Rows are one point carried round by a steady rotation, each followed by how many steps it has turned.
The counts run from 0 to 225.
[ 36  -9 -13  38 -12  26   5 -24  49  51  16 -18   7  35  -7  23 -19 -31
  21 -36  25  13  15 -16 -30 -31  17  19 -11  15 -28 -32  31 -28 -12 -21
  -5 -15   5 -62  15 -14  15  20 -19 -28  -9  27 -61  20   1  -3 -43   3
  73   8  -8   7  -1   2 -20  25   3   1] -> 60
[ -1 -46 -28 -12  24   4  16 -12  57  35   7 -40 -23  36  10 -19  -7 -16
  12 -36  50  33  14 -14   9 -14  46   6  -6  25 -30  -6  18   8  14  15
  -4 -23  42 -56   6 -32  18  52 -26 -33  -9  26 -28  27   7 -16 -31 -26
  56 -19   4 -18 -27  -1  21   8   1  -3] -> 159
[-25   9   6 -45   1 -34 -34   0 -70  -2 -19  32 -18 -37  19  -3  29  25
 -31   2  -6 -48 -36  14  29  23   3 -23 -10   4  30  34  -8   2  -3  22
  19  33  15  37  -6  -5  -9  -4   1  32 -27 -15  33  18  39 -26  28  21
 -47  -9  23 -22  45  34  27   5 -16 -13] -> 207
[-21 -19 -42  -2   8  16  23   9  40 -17  -6   4   5  16   5 -22   2 -41
 -30 -17  33  38  32 -30  59 -22  34 -35  58  16  25  -1 -15 -10  23  13
  18 -12  11 -27   8  14  33  27 -20 -18  15  10   7  10   0 -22  42 -18
  15   9 -14 -30 -58  39  47  -4  -6 -16] -> 155
[-11 -53  13 -29  41 -19 -12   5   1 -24  23 -37 -32  57   5 -16  -5  31
  38   1   0  16 -39  -7  -8  -2  13  49 -28 -18 -14  32 -12  70  10  -3
 -23 -17  28  -6 -15 -43 -12   7  17   1  -5  17  29 -15 -41  13 -10 -32
  -5 -47 -23  -7  -2 -49 -24  12   5  16] -> 91
[-28  -6  -5 -39  10 -31 -29  -4 -50  -7  -7  34 -45 -14  -4  13  20  32
 -15 -14  -5 -36 -64 -13  49  11  -2   6 -27   2  32  42 -11   9 -20  16
  27  37  22   5   6   3  26  -9   8  25 -25  -9  39  -6  24 -20  16   3
 -42 -11  23 -21  47  38  23  39 -46   4] -> 209
[  3  24  10 -39  -4  23 -19   3 -34 -25 -21  31  14  -5 -31 -21   8 -30
 -24  37 -38   7   9   8 -10  -4  26  12  13 -19  11  -6 -30  46  29 -22
  -6 -13 -12  89 -11  -5 -46  25  41  -2  10  -1  47  18 -19 -10  28   5
 -56   8 -13 -25   7  -9 -13 -23  37   0] -> 186
[ -5   5  10  10 -12   2 -35  -6 -42  -4   8  20 -38   4 -42  34   8  36
  26  -9 -37  -6 -59  -3  -6  -8 -22  48 -50 -17   6  38   5  21 -35 -21
 -10  29 -21   5  12   3   2 -17  36  12 -12   1  42 -22 -18  24 -36  -5
 -44  -4  13  22  42   6 -25  31 -45  47] -> 111
[ 20  44   4  48 -52  27 -28  -2 -21  26  -8  25  11 -43 -34  32  14   6
   7 -22 -13 -22   7   3  -8  24 -31   0  -9   7  10  -3  25 -52 -44 -12
  18  46 -23 -14  20  35  20 -22  -2 -14  -6  -8 -27   7  38   4 -36  19
   1  42  30  32  40  47   3  19 -44  14] -> 130
[  4   9  14   5  -9  -4 -48  14 -36 -33  19   3  -1 -15 -19  25   1  58
  37  -1 -40 -33 -20   2 -22  43 -25  46 -16 -36   9  29  -8  41 -31 -49
   5  17  -5  40   5  -4  -8 -13  31  -2 -21   4  22 -15 -17  17 -27  -3
 -48   3  -6  43  44 -31 -39  12 -12  15] -> 197
[-20 -36 -40 -11  22   5  33   0  47  -5  -2  -8  -6  31   2 -20  -5 -29
 -22 -18  43  49  19 -29  55 -28  34 -28  46  21   9  -1  -8  -4  34  23
  15 -16  19 -42   5   2  38  30 -22 -23  10  21   0  11   0 -24  34 -26
  29  -1 -10 -30 -53  37  43   3  -3  -8] -> 156
[ 19  44 -22  61 -24   6   8  -7  20 -11  22   4  15 -20 -15  55  -5  22
  20 -26  -8 -38  19 -35  12  13 -30  16 -17   1  21   1   1 -42 -47 -26
  31  13 -14 -20  11  43  47 -20   9 -11 -27  -2 -40 -17  12   8 -53   6
  11  39  33  36   6  18 -13  33 -32   6] -> 43
[ 30  60  34  35 -41   8 -15  -9 -35  23  -3  23  23 -36  -4  44  15 -12
   5   4 -30 -55 -11  11 -28   7 -26   5 -34  -5   6 -26   1 -41 -45  -8
  -1  24 -34  24  -1  39   0 -47  11  23 -16 -39 -31  -1  21  11 -33  32
  10  15  23  16  39  18 -20  20  -8  -1] -> 217
[  9  -4  42  -9 -19  24 -42  12 -32  11  -4  -2 -17 -11 -33  -8  16  26
  59  -6 -29   2 -14  32 -29  38  23  47 -44 -28 -23  23  15  36 -17 -11
 -13  19   9  30  -3 -27 -24  20  22 -25 -19  -3  32  21  -3  22 -59 -11
 -37 -15  18  15  36 -35 -21 -11 -13  32] -> 8
[ -3 -49 -29 -19  31   1  23  -7  56  29  10 -35 -28  42  14 -21  -9 -13
  -3 -32  54  42   9 -15  26 -26  42 -11   7  28 -18  -6   8   6  21  27
   0 -23  37 -64   8 -25  22  42 -29 -22   0  30 -19  20   1 -20  -5 -28
  41 -20  -5 -21 -36   5  25  10  -2  -9] -> 158
[-22 -48 -37 -11  25  -3  22  -6  56   9   0 -17 -16  39  12 -19  -7 -29
 -15 -26  47  46  13 -26  44 -24  37 -16  31  26  -7   6   7  -7  24  24
   2 -20  28 -58   9 -13  28  33 -31 -17   7  28  -2  11   4 -19  18 -23
  34 -14  -2 -28 -46  23  38   3  -7 -10] -> 157
[ 22  -8  34   1 -10  13 -34  19 -26  -7  12 -27  18  -6  -3  -4  -1  29
  55  20 -31  -6   4  33 -62  39  -9  40 -17 -42 -25  -1  10  41 -13 -33
 -29  -4   1  35 -10 -31 -42  -9  17 -16  -1   1   1  -3 -25  28 -35   1
 -16 -19 -16  37  31 -63 -47 -26  23  10] -> 95
[ 12  40  39  24 -27 -12  -5 -22 -47  21   0  23 -11 -17  -2  14  -2   2
 -23  26 -42 -31 -38  35 -55 -15 -44  -1 -47   1 -24  -6   8 -11 -14  -3
 -29  14 -45  26   5  11 -37 -49  26  48  16 -27   1 -20   1  29  -9  31
 -12   9  13   4  37  -9 -31  -7  13  28] -> 115
[-23 -54  29 -32  18 -13 -26   6 -34  16  -2 -23 -45  10   0 -43  13  37
  38  -5   5  25 -43  42 -20  19  18  27 -33 -10 -42  37  27  43   3  17
 -32   8  30  -7   2 -55 -24  20  -2   2  -5   8  41   6  -2  11 -14 -15
 -22 -50   0  -5  27 -31   1 -10 -17  25] -> 5
[-16 -27  -9 -45  31 -10  11  20  25 -31  -5 -37  17  -1  31 -46   1   6
   9  10  21   8  38   6  19  39  36 -11  29  -3   2   3 -16  42  38   8
   1 -35  47  45 -26 -31 -12  41 -16 -20 -12  11   6  23  -4 -21  16 -15
 -10 -17  -8 -24 -33 -43  18 -42  41 -47] -> 173
[-16  49  20  -8 -16 -35   8   1 -48 -12 -12  27  12 -53  20  12  15   6
 -38  24 -28 -53 -10  13  26  23 -31 -34 -12  10  25   1 -27 -24  -5  30
  12  17 -18  52 -11  34  -3 -40   6  44 -21 -50  16 -13  21  -4  19  28
 -41  15  36 -17  17  14  19 -10  -1 -18] -> 119
[-22 -35   6 -48  44 -48   6 -16 -24  -7  10  -9 -43  29  30 -15  -9  32
 -13  21  -8 -17 -62   7  -3 -15   6   9 -28   4 -14  37 -12  59  36  17
 -21 -20  28  22 -15 -48 -24   3  15  43 -10   4  37 -11 -20  -4  19  -8
 -29 -39  -9 -37   9 -36  -9   2  26   5] -> 191
[ -5  15  17  -3 -16  20 -22  28 -50 -42  -9  25  27 -10 -11  -9   5   9
   1  38 -50  15  -4  13 -19  15 -25   4  28 -42  19  10 -11  33   8 -42
 -16  -2 -33  67  -3  21 -39 -21  33   7  36 -11  49 -16 -27  17  36   4
 -58   1 -38  18   6 -13 -14 -28  12  12] -> 99
[-10 -30  -3 -66  37  -8   0  18  -5 -46   2  -9 -14  34  -2 -28  10 -12
  20  15   5  18 -25 -18  43   7  43  29   3 -22  19  19 -41  64  20   8
   1 -21  31  49 -31 -21 -11  40  18 -12 -17  -1  48  15 -29 -30  21 -36
 -22 -34 -13 -36 -27 -28   6   4  16  -9] -> 88
[ -2  24 -17  38 -19  -8  33 -18  17  24  -6  17  27 -22  35   8 -10 -22
 -58   5  17 -10  32   9 -11 -29 -25 -58  35  33  -7 -33  15 -65  11   8
   6  -4 -19 -28  22  23   4 -26 -33  25  33  -1 -51   4  31 -10  27  33
  36  24   2  -5 -23  37  17 -20  16 -21] -> 49
[-21 -60 -25  -1  23  12 -28  10  15 -29  18 -19 -15  32 -19 -17 -20  39
  34 -13   3  48  -3 -14  -7   3  11  46  17 -33 -13  36  17  58  10 -40
  -6 -13  26 -14  11 -35  -6  32   5 -32  13  54  28   2 -31   6 -15 -30
 -23 -18 -39  20  -5 -36 -23  -1  -3  25] -> 178
[ 11  22 -12  20  -4 -35  17 -23  12  34  13 -10 -21 -32  15  42  -8  35
   9 -32  13 -54 -11 -11  15  19  -7   3 -52  33 -11   7   9 -31 -29  28
  16  14  19 -35   5  -3  44  -2 -11  12 -52  -2 -50   2  38  -7 -63   9
  21  16  57   0  18   6   8  27 -19  -6] -> 40
[ 16  40 -25  70 -23  11   7  -3  22  -9  20  14  24  -9 -21  55 -12  12
   7 -20 -17 -26  15 -39  16   3 -38  12  -3   4  23  -8   1 -44 -38 -25
  18  16 -33 -29  13  44  44 -23  11 -14 -14   0 -39 -27  -1  12 -29   6
  13  46  16  42   2  21 -19  32 -26  10] -> 44
[ 17  -2 -29  52   2   0  25   1  47 -10  27 -17  -7  21  -3  38 -11   4
  26 -37  22   1   1 -51  48  -1  -8  17  -4   8  14   0  -1 -27 -40  -1
  16   2  -2 -72   5  35  71 -12 -13 -22 -25   3 -27 -30  -1   6 -39 -14
  41  18  19  27 -33  16   5  38 -40   4] -> 144
[-36  21  -7  -7  14 -51  21   6 -45 -32  -7  21 -15 -35  17   7  21  39
 -28   9 -16 -44 -29  -7  61  18 -34 -32  -1   6  38  26 -24  -8  -6  38
  21  21 -12  16  -7  29  25 -31   4  40 -25 -34  28 -30  20  -5  32  10
 -46   6  35 -15   3  31  26  10 -28  -9] -> 121
[ -3 -15   7 -78  29   2   0  16 -12 -37 -10  -4  -2  25   4 -29  12 -31
  12  16   6  11  -6  -7  34  15  49  16   3 -13  18  12 -48  65  28   8
   1 -24  31  60 -32 -19 -21  38  15  -5 -16 -11  45  19 -21 -26  21 -24
 -24 -25 -10 -48 -20 -19  14  -5  28 -23] -> 87
[ -5   1  13  -6  -9   4 -36  -4 -40  -5   4  14 -44  -1 -38  24  17  44
  32 -21 -30 -12 -57  -6   8  12  -6  56 -46 -21  14  50   3  26 -33 -15
   5  31  -6  10   2  -6   9  -3  35   3 -24   3  44 -12  -6   5 -38 -10
 -50  -7  18   9  48   3 -13  35 -50  38] -> 110
[ 27  32  35  31 -27 -12 -24 -25 -26  50   6  13 -11 -14  -5  41   1  17
  18 -11 -22 -51 -46  15 -49  -6 -29  17 -55   9 -19  -7  25 -35 -48  -8
 -13  25 -18 -20  10   7  -8 -35  10  26 -12 -17 -32  -9  18  17 -43  30
  23  -1  27  18  59   4 -24  33 -20  14] -> 215
[-36   0 -10   1  20 -56  13  -2 -34 -29   2  18 -34 -24  33  11   6  43
 -33   0  -4 -31 -43  -6  56  10 -41 -25  -2   5  27  40 -19 -11  -6  33
  13  23   2 -10   4  22  35 -39  -6  42 -16 -21  37 -40  15  -5  27   2
 -29  -1  31 -10   4  32  28  19 -34   2] -> 122
[-21 -47 -23 -39  30   1  -4  31  19 -47   0 -32  -1   9  11 -30   4  33
  31 -11  16  20  22 -21  37  42  28  18  33 -20  10  25 -18  61  32 -10
  11 -18  51  27 -15 -27   6  44  -4 -32 -16  29  22  14 -13 -17   5 -38
 -30 -15 -12  -2 -23 -35   8 -16  15 -19] -> 175
[-17  13  23  -5 -14 -21 -22 -16 -59  16 -15  35   1 -30  21 -11  -2  16
 -47  31 -25 -26 -29  42 -52 -10 -39 -38   7  -3  -9   1  13  -5  11  -4
 -17  10 -23  34  15  -6 -46 -38   0  52  31  -5  14  -5   7   6  45  44
 -31  -5 -20   3  48  14 -14 -28  18   5] -> 203
